One turn moves each row of this set onto another row. After a few examples, where does it send each row asked below?
k_920: [-22 -17   0   9  19   5  24  16   9   1  16   4   6  -2   5 -12  37   1
 -31 -26   0  -2 -22   1   7   6   2  -1   7  -7  -4   8  10  -3]
k_126: [-14  -9  17   1  36  11  18   5   6   1 -11  -1   5   6   2  -8  -7 -24
  21  -4 -13  -6 -20  -4   7   3   4   3   3  -2  -1   0  -2  -2]
k_424: [-15 -10  12   2  46 -20  -1  -6   8  -1  29  -2  -4  15   2 -11  14 -17
  -5  -1   2   0  -2  -6  11 -11   4  16  -3  -6  -1   3  -1  -2]
k_337: [-16 -14 -12   2  30  -1 -21   3  -2   7   1   7   8   4   3 -14  -2  -8
 -30  -8  -8   1 -20  -3  -3   3  -2   8   0   3   3  -5  -6   2]
k_957: [ -4 -15  -5   2  20  -4  33  16  -4   2  18  -1   9  19  -9   6  14  -9
   0 -17   4 -19 -18  -7  16  -6   9   6  -9  17  -5  -4  19 -11]
k_101: [ 27  -8  -4  -3  23  -8   9   6   1  14  22  13   7   8   2   1  -8  -1
  -1 -11 -15  -4 -27   2  21  11  -1 -11   6  -5   6   1   1   4]
k_196: [-21 -21  -7   6  24  -4  10  14   2  13  15  13  10  -8 -12  -3  31 -18
 -23 -16 -10 -25 -19  -8  14  -3   0   8   4  10  -2   1   3   4]
k_724: [ -4 -18   3  10  22  -6  34   8  -7   5  23  -3  11   7   0  12   2   2
 -14 -16   4 -10 -26  -8  16   0  10   4 -11  10  -1  -3  16 -24]
k_396: [-24  -7 -10  12  23   4  20   8   5   6   3  -8  -4  -3  -7  13  18 -10
 -22 -20   2 -12 -29  -7  13  15  -4  15   0   4 -12  -6  13   1]
k_976: [-15  -6  -2   5  42 -17   7 -19   7  -1  29 -13  -3   7   1 -22  10 -16
  -2 -14   5   8 -17   5  20   5   4  20   0   1   5  -6  -6   1]
k_423: [-14 -17  19   6  33  13  22  -1  13  -2  -3   3   6   0  18 -24  -5 -20
   8  -7 -12   3 -23   7   7   8   0  -2   6  -8   1   6  -6 -11]
k_174: [-14  -6  -3   4  25   0  -8  11   6   1   1  11   7  17   7   0   7  -9
 -28 -17  -6   3 -19 -11   2  -3  13  -6   4 -18  -1  14 -19   7]
k_781: [-17 -14 -13   3  29  -1 -20   2   0   6   1   9   8   5   5 -16  -1 -12
 -31  -8  -7   0 -19   0  -3   4  -4   8   0   2   2  -4  -7   3]
k_137: [ -8 -23  -7  13  15  -3  41   5   6   0  26   5   4  15  11  -2   6 -17
 -19 -16   5 -14 -20   7  21   2  -1   6  -7   7  -2   9  11 -18]
k_16: [-24  -6 -13  10  20   1  23   5   8   8   6  -6  -4  -4  -1  11  19 -16
 -27 -17   3 -10 -32   0  17  19  -5  10   4   0  -7  -4   9   2]
k_663: [-11 -18  14  -1  33  10  14   3  12  -2  -5   6  11   0   7 -28   4 -27
  18  -7 -17  -8 -19  -2   8  -2   2  -4   7   2  -3   1  -7  -5]
k_112: [ -5 -12 -12  -1  13 -11  40   8   3   8  27   5  10  17   2   0  14 -20
 -11  -8   6 -14 -28   6  27   7   9  -5  -1   9   6   1   9 -11]
k_449: [-14  -7  14  -1  32   6  21   1  10   6  -7   2   6   4   8 -10  -7 -30
  14   3 -12  -2 -29   3  14  12   5  -3   8  -6   6   1  -8  -3]
k_404: [  2 -18  -6   1  17 -11  29   4   1   6  29   0  16   3   6  -4  16  -5
 -14 -10   5  -7 -33  -3  21   4  11 -11  -3  13  -1  -9  13 -24]
k_48: [ 25 -14  -2   6  28   5   7   7  -1   3  12   4   0  11   1   1 -13   7
   4 -22 -13  -6 -16  -3  12   4 -11   5  -3   2  -8   0  12   2]
k_152: [-11  -4   6   5  40 -14  12 -11  15 -10  27  -9  -4  16   5 -14  22 -15
   0 -22   5   6 -12  -6  21  -7  14   8   2 -11  -6   6 -13   3]
k_205: [-20 -15   5   7  22   4  21  17   3   4  15   0   9  -5   0  -5  35   9
 -28 -26   0   0 -25  -6   4   5   6  -3   6  -6  -3   1  11  -5]
k_968: [ -9  -2  11   4  42 -16  10 -11  10  -5  27 -12   0  12   1  -8  19  -9
   2 -20   5   9 -17 -11  20  -6  20   5   2 -11  -4   1 -12   0]
k_118: [-14  -2 -21   3  23   6  -5   1   3  -3  -6  -4   7  12  -2 -17   7  -8
 -16 -33  -4   6 -30  -3   6   6  10   4   4  -1  -2  -3 -17  14]
k_660: [-13  -1 -20   2  24   5  -5   1   2  -1  -5  -4   9  10  -2 -15   7  -7
 -16 -31  -3   7 -32  -3   7   8  12   2   5  -1  -1  -5 -17  14]
k_270: [-14  -6   2   6  47 -15   4 -16   2  -3  25 -15  -2   7  -4 -18   9 -10
   2 -17   5   6 -14  -2  16   0   6  24  -4   4   2 -10  -2   0]
k_659: [ 24 -16  -6   3  25   4   9  12   4   2  15  14   0  18   0  -7  -5  -6
   6 -20 -16 -14  -9   2  15  -1 -11   2   0   1  -6   9   7   9]
k_624: [-19 -18  -5   4  23  -9  10  12   1  18  17  12  14 -12 -12   1  30 -16
 -26 -11  -9 -21 -27  -8  16   2   4   3   6   8   4  -2   1   1]
k_996: [ 25 -16 -10   2  20   4  14   7  11  -1  20  13   0  16  11 -19   0  -5
  -1 -22 -14  -4 -16  10  17   7 -12  -6   5  -4  -6   9   4   6]
k_412: [ 30 -11   0  -2  26   0   7   8  -1   7  18   4   8   7   2  -3  -4  13
   3 -20 -13   1 -25  -5  13   6   0 -11   2  -2  -3  -4   8   0]
k_648: [-14  -7  12   0  45 -25  -1  -9   8   4  32  -2  -2  11   3  -8  12 -16
  -8   4   4   4  -9  -4  14  -5   8  10   0  -9   4   0  -3  -3]
k_790: [ 24 -12  -9   3  21  -1  14   0   8   8  21  10  -1   9  13  -7 -12  -6
  -8 -14 -12  -2 -25  11  22  17 -12  -4   4  -6   0   6   2   3]
k_637: [-12 -15  25   5  38  12  18   1   5   0  -5  -2  10  -3  11 -16  -7 -10
  12  -8 -12   5 -25  -3   3   5   5  -2   3  -6   1  -1  -2 -13]
k_189: [-14  -7  -2   5  25   1  -8  12   5   0  -1  10   6  17   5   1   7  -7
 -26 -19  -7   2 -17 -13   0  -6  12  -4   3 -17  -3  12 -18   7]
k_698: [ -8 -13  18  -4  35   4  12   1   8   5  -2   4  16  -6   7 -20   2 -21
  16  -1 -16  -2 -29  -4  10   3  10 -11   9   0   3  -5  -9  -8]
k_593: [ -2 -26  -9   6  17  -1  31   9   6  -5  23   2   8  13   5 -13  19 -12
  -8 -19   3 -17 -16  -2  15  -7   1   2  -8  19 -13  -1  18 -18]

k_660 -> k_174
k_48 -> k_412
k_698 -> k_449
Now find these:
k_957 -> k_724
k_152 -> k_424
k_396 -> k_205

One turn moves each row of this set onto another row. After a few examples, where does it send each row asked below?
k_950: [  1  12  -3  -4   7  -8   6  18   1  10  -8  -8  17 -12 -12  -3  -2  -3
  -1 -10 -20  -8]
k_358: [ 10  -2 -14  12  17  25  -7   3 -11   4  15 -19  12 -12   5  10   0   3
 -11  -3 -22   9]
k_625: [-13  -5 -11   2  14  19   5  -3  -4  -7  15  -8  -2  -9   6  11 -19  -7
   1   5 -13  20]
k_949: [  6   1   3   3  -3  -9  -5   1   6   1  -9   5  13   0 -16   2   3 -14
  -5   0 -15 -13]
k_251: [ 13  -5  -7   5  18  27 -14  11   0   6  11  -7  12  -8  -1   9   2   8
  -9   1 -30   6]
k_589: [  2   4 -12  -8  13  -8  -4  18   2  10   3  -1  -2 -16 -22  -7 -15   0
   0   3 -25   2]
k_750: [ -5   2   7  -2  14  11   0  -9 -22   5  -6 -11 -10  -9  15  -3 -22 -10
  -9  16  -4  14]
k_962: [ -9  -5 -10 -19  -4  13  -3   6 -23   5  11 -20   9  -6  15  -8  10  -2
 -14   4  -2   1]
k_628: [ -3  -7  -5 -10  -6   2 -14  -5 -25   0  14 -12  -4   0   6   9   0  -4
 -15   3   9   3]
k_481: [  3  -7 -20  -1   1  14 -14   2 -25  10  22 -21  -5 -11   7  -3   7   0
 -10   7 -14   4]
k_273: [  3   7  -5 -15  13  10  -7   8 -19  16   2 -28 -14 -13  -6  -8 -21   1
  -3   9  -7  11]
k_386: [  4   0  -5 -12  23  -3  -5  11   3   2  -6   0  -2 -10 -18 -13  -6 -19
   7  22 -19   0]
k_614: [  1   2   6  10  15  12  -2 -10 -10   5  -8  -8  -8  -7   1   1 -29  -9
  -2  12  -2  16]
k_90: [  0  -2  25 -10   2   9 -14   3  -6   0  -4   2   4   0  10   3 -18  -5
 -12  12   0   3]
k_459: [-16  -1  -9 -17   1  11  13   5 -10   2   4 -17   8   4  -4  12 -10   2
   6  -6 -15   8]
k_313: [  5   9  -4   1  12  -1 -12  -5   7   4  -9  -2   4 -17 -19 -13   6 -19
 -10  18 -14 -14]
k_539: [ -6  14  -5  -1   3 -12   7  10   2   3  -4 -10  19 -17 -15   0  -7  -6
   0  -1 -19  -9]
k_799: [  5   5   0   8   5 -10  -4  -2   3  -7  -5  -2  15  -8 -19   3   7 -12
  -4   5 -17 -15]
k_336: [-13  -9 -21  -7   7  15  -5  -2 -19  -1  19 -13  -4  -2   9   9   8 -14
   4  13  -8   7]
k_874: [ -9   3 -17  -1   3  12  -4 -13 -26  12   3 -20  -6  -6  10   2  -2 -16
  -8  10   6   3]
k_815: [  1 -13   4 -21   4  16 -24   1  -3  -2  11  -6 -14   0  -6  -6  -4 -10
  -4  24  -7   1]
k_670: [  3  10  -6 -11   9 -16  -2  11  -3   8   0  -5   0 -21 -21  -3 -15  -2
  -4  10 -27   2]
k_342: [  1  -6  -2 -10   7  28  -9   1 -10   6   3  -5  23  -2  15  -1   8   1
 -23   8 -19  -5]
k_709: [  8   1  10 -11   4  23 -12   9  -6  15  -6  -4  18  -6  13  -7  -1   6
 -21   6 -20  -4]
k_226: [  5   1  -6  15  -6  15 -13  -4  -6   8  11 -18   5   0  -7  18   1  -1
  -4 -10 -12  -9]
k_718: [  2  -3  17  -9   5  13 -26   1 -13   1   6  -1  -1  -5  14   5  -9  -3
 -21  14   0  -3]
k_987: [  8   6   0   6  10  -1 -14  -1   7  10 -11  -2   2 -12 -15 -11  -3 -27
  -3  15  -7 -12]
k_304: [  1   7  -2 -19  19  -7  -8  11   4  -1  -3  -1  -2 -19 -16  -8   0 -16
  -1  22 -18  -2]
k_215: [ -7  -2 -13   7  24  27   6   0   4  -1   4  -8   6  -6  -1   6 -14  -8
   5   7 -18  16]
k_136: [  5  -1   0  -2   3  26  -7  -9  -8   9  -9 -19  10   2   6 -10  16 -18
  -4  15 -12 -12]

k_718 -> k_358
k_874 -> k_962
k_987 -> k_950
Now find these:
k_226 -> k_273
k_304 -> k_799
k_709 -> k_215

One turn moves each row of this set onto another row. After a few examples, where does it send each row asked below?
k_517: [ -5   3   2  -3 -22  -6  18  15  -6 -14  -1 -19   3  -1   0  22   0   7
  14  18   2 -11   2  -7  -3   5  -8  -2  -4 -13   0  -3 -10  19   2]
k_604: [ -2   1   8  -2 -21 -13   6  -5  -5 -19   8 -15   7   4   9  22 -10   7
   4   8 -10   0 -11   7  -4 -13 -11  -2  -6 -11  -6   6 -19  17   3]
k_634: [  0   8  -2 -12 -24 -14  12  -7   1   0  -9   5  -2   9  28   6  -2  -4
 -14 -13   8   2   1  18  11  -9  14  -5 -15   5   3 -11  11   9  -7]
k_278: [  3  -4  -1  -5 -23  -3   0   8 -22   1  -9  -4   0   3  14   6  -1  15
 -17 -16  10   0  10  -4   2   0   4  -2 -11   3 -21  15  16  23  -1]
k_334: [ 10  -7   9  12  -1  11  -3  -4  -5 -37  -8  12  -8   1  10  16   5  -6
   7  -5  -6 -14  14   4  -4  -5  10   7  -4   4   6   0   8  24  13]
k_151: [  5 -17  -8   2 -15  -7   8 -13   2  -9   7 -18 -12  -1  20   2   3  -1
  -5   7  -5   3  13  -8 -12   5 -14 -14  -8   2  11  -1 -13  -4   3]
k_478: [  1  -9   3  10 -22  -4   1 -23  -6 -16   4  -1   1 -14  16  -3 -21   3
 -14  -1  -3  10  16   4  13   0  18   5  -4   3  -9  -2  17  16   5]
k_311: [ -5 -16  -3   9 -22   4   9 -31  -7 -22 -10  -2   0  -2  13   7  -5   2
 -19  10 -10  -5   5  15   8  -6  -4   0   9 -10 -11  -4   7  13  -1]
k_372: [ -4 -19  12 -11  -3  24  -4   0  -3 -20  -9  -1   3  -3  13   0  -6  -4
 -10 -14  -4   2   5  10  18 -22   4  -6  -7   1  -1   5   2  21  -2]
k_315: [  7  -4  14  -4   3  13   6  -3   6 -29 -10   0  -6  12   6   7   4  -7
 -10   1   0  -9  13  10   7  14  13  -3  -9  10  -7 -10   9   4 -20]
k_204: [  0  -3   6  -8 -29  -8 -13  -2   2  -9  -2   6 -11   0  33  10 -11   9
  -2   3  -3  -3  -4  10   6 -11   3  11   7   2   1   8  12  22   6]
k_18: [ -2  18  -1  16  -4   0   2   2   0 -28   4   0 -15   9  -6  -3   7   8
  -8 -13  -5 -10   8  -6   5  22   4  -4   2   0  15  -9  11   9  -2]
k_932: [ 14  -8  16  -8 -18 -12  25  -5   3  -8   1  -8   0  -3   2  -2  14  -6
 -20 -13   2   5   4  18   0  16 -19  -6  -8  -2   0 -11  -9  13  -6]
k_684: [  1   2  22   8  -1 -20  12   8   1   3   4  -7 -22   1   0  -4   5   0
 -10 -18  -3  -9  14  -3  18  18  -9  -4  -1   2   2  -6   5  19  -7]
k_92: [  5  -5  -7  -3 -10 -13  14  -3   2  -5 -12 -23 -25   9  19  -1  17   5
   7  -1   6  -4   8  -1  -9   2  -2  -4  -5  -6  -4  -6 -18   6 -17]
k_797: [  7  19   6   0 -27 -14  25  -1   1 -17   8 -20   0 -13   3  11  -3  -9
   8  14  -6  -3   1  -1  -6  -4   6   0  -6   4   1  -8  -6  13  -3]
k_498: [  5  -4  16  -3   4  13   6  -9   6 -22  -5  -3 -13   3   6   1  -3  -9
 -13  -1  -4  -7  13  10  10  13  15  -5 -13  10  -3 -13  14   5 -20]
k_825: [-11  -5  -2  16  -9 -12  16   1   4 -15 -15   1  -1  -9  -1   7  15  -5
  -2 -27 -17 -19   2  -1  11   9 -11   5  -7 -17  12   3  -6  18   2]
k_755: [  3   7   0 -10  -6   9   5   2  -8 -10  -3   2  -2   2  -8  -8   7  20
 -13 -18  -6  15   4  15  13   0   7   6   0   3   2 -14   6  11 -21]
k_617: [ -1 -15   6   0 -11   9   1 -16   7 -18 -13 -12   2 -16   6   2   2 -13
  -5 -16 -17 -16  -1   2  18  -4  -4  13 -13 -18  12  14 -11  20   1]
k_989: [  9  -7  -6   3 -22   3  -3   2 -17 -21  -6 -13  -2  -3  11   7   8  18
  -6   9  -7 -14   7  -6  -3  12   4  11   8 -10  -4  19  14  12  14]
k_133: [ -9   9  -2   3 -22  19  -1   0  -5 -22 -10   9  -7  -5   2  -3   9  16
   0 -20  -3   0   3   4   3  -8  -9   3  10   6  10   9   2  35   0]
k_479: [  4 -13  16   2 -11   2  -2  -2   5  -6  -6 -26  -7 -11   2  -9   2  11
   1 -25  -6  -3   4   2  24   2   2  14   5 -21  10  11  -1  20  -9]
k_446: [ 15 -10   7   7 -25 -11   4  -8  12 -27   3  -4   4 -20   0   7   5  -4
  -4  -9 -13  -2   0   5  -8  24 -10  17  -7 -11   9   2  -3  15   5]
k_410: [  0   7  10   3 -28  -7  18   8  -3  -6   2 -29  -5 -14   0  17   3   5
   7  -2  11   7  14  -2  -2   8  17  -6 -21  -1   4  -7   0   8  -1]
k_579: [  0  17  -3  11  -7   3  -5  -6  -2 -31   7   5  -6  12  -5   1   6  12
  -8 -10  -4  -5   8   1   1  22   0  -2   2   3  20  -6   7   8   0]
k_626: [ 21  -8  16  -8 -26  -6   0  -2   3  -7   7 -11   6  -8   4  -4  -6  -3
  -3 -22  10   3   2   1   1   0 -16   7  -3  -8   3   5  -3  39   1]
k_57: [ -2   3   5  -4  -3   9   4   5  -5 -10  -4  -6 -10   2  -5 -11   6  22
 -15 -25  -6  14   3  12  19   0  11   4  -3  -4  -1  -8   6  10 -18]
k_17: [  1 -15 -12   0 -26  -3   6  -8   6  -6  -4  -6 -11 -20  22   3  -8   1
   8  -1 -10   3   8 -14 -15  -1 -10   7 -12   6  -4   6  -9  18 -11]
k_546: [ -3   6  17   3 -33  -8   9 -14   4 -12   5 -26  -6  -9  12  16  -6   4
  -3  -9   2  14   1  12  -5  -5   9  -8 -20   5  -6   7 -10   8  -7]
k_500: [-12  13  -2   8 -19 -10   5   5  -6  -8 -16  -1 -17  -1   8  -7   5   7
   3   0  15  -4  12  -4  18   8  24   7  -5  -4 -13  -3  12  26  -3]
k_990: [  8  -7  16   5 -26  -3 -16   7   2 -13  -5  -8  -2 -10   8   5  10 -11
  17  -8   1 -10  -4  -1   3  15   1  16  -9 -11   6  15  -8  32  -2]
k_697: [-12   5  -3   8 -15  15   2   6  -8 -25 -12   6 -10  -2   4  -2   9  15
   0 -23  -9  -7   0  -1   7 -10 -10   4  11  -6   6   7   0  34   2]
k_682: [ -1  -6 -13  -6 -17 -14  -5  14   7  -4  -5 -18  -5   1  19  -5  -1   1
  11 -14   9   4   5 -19  -1  -7   3  -3 -13  -4  -1   7 -15  12  -8]
k_801: [  1 -12  -9   9 -13 -21  -2   8  -3 -12  -2 -11 -21 -11  19   7  14   8
  10  -3 -11   5  10  -9 -12  -1   4   9  -7  -5   2  -1 -15   1   6]
k_448: [  1   1  -9   4 -18  -4  18 -19   1 -13  -1   1   7   3   6  -6 -14 -12
 -13   9   7  -9   9   0  12  -5   2 -14   1   1  -5  -5  17  23   4]
k_753: [ -1  -2  11   7   1 -15  15  -7  -1  -8  -1   8 -12  -6   3   8   5 -23
 -15  -9 -15 -19  10  -2  11   9 -12  -3 -19   3   5  -6  -4  18   6]
k_218: [ 13  -8  30  -8  -2   0   0 -11   2   2   5 -20 -21  -8   6  -8  -6  -6
 -12  -7  -4  -6  11   2  22   4   0   8  -6   1  -1   3   1  22  -9]
k_179: [  5  -5   6  10   2  10   0  -7  -6 -34  -4  12  -9  -3   9  12  -1 -13
   3  -2 -12 -21  11   0  -1  -5   4   2  -4   1  10  -5  10  26  12]
k_731: [-11   2 -11   8 -10 -12   4   2 -15 -13 -15  -2  -7  13   0   3  19   5
  -5   6   7 -10   3   4  19  -7  11   0   2 -24  -3 -10   4  15   9]
k_464: [  4   5  -6  -4 -25  -6   9 -12   8 -23  -8  -5  -4   4  27   6   7  -2
  -4  14  -7 -14  -2  15   5   5  12   6   6  -7  19  -5   9  -2   6]
k_515: [  3  -9  14   5 -14 -13   4   8   0 -14  -3  -5  -1  -3   4   7  28 -15
  -2   0  -7  -3  -1  14   5  28   1   0 -17  -8   9  -1 -13   1   0]
k_222: [ -9 -10  12   1 -23  -4   5   0  -8  -7  -5 -22  -5  -1   6  29  -2  23
   6  -6   5   7   1  10  -4   0  -1  -1 -19 -14 -10   6 -13  17  -2]
k_953: [-24  -4   3  12 -24  -2 -15   0  -8 -20 -15 -10 -12   2  15   2  10  14
 -11  -1   7   3   9   1  22   9  15   3   1 -14  -7   6   1   7   4]
k_650: [ 19 -13 -14  -9  -8 -10  13 -14  -5   5   3 -16  -4   0  14  -3  -7   3
   4  -5   0   6   9  -5  -8 -12  -1   1 -17  -6   2 -10  -9  13 -12]
k_344: [  9   4 -14  -1 -18  -1  25  -4 -17 -12 -16 -13   5   5   7   3  18   5
 -18  -5   4 -12  12   3   0  15  14  -4 -13  -6  -4   0  13   1  -3]
k_739: [  2 -16  12 -12  -4  21  -4  11  -1 -21 -10   1   7   1   9   2   2  -6
  -7 -13   4   6  10   7  16 -21   9  -6  -6   7  -2   4   5  19   0]
k_523: [ 13  -7  24  -9 -14 -10   5  10 -13   7  -3 -10  -5   5   8  -2  19 -10
   2 -13  11   1   1  14  11   2  -2  -1 -13  -6  -1  -3 -12  30  -9]

k_753 -> k_684
k_344 -> k_634
Now find these:
k_179 -> k_18
k_797 -> k_410
k_311 -> k_731
k_151 -> k_92
k_334 -> k_579
k_446 -> k_515

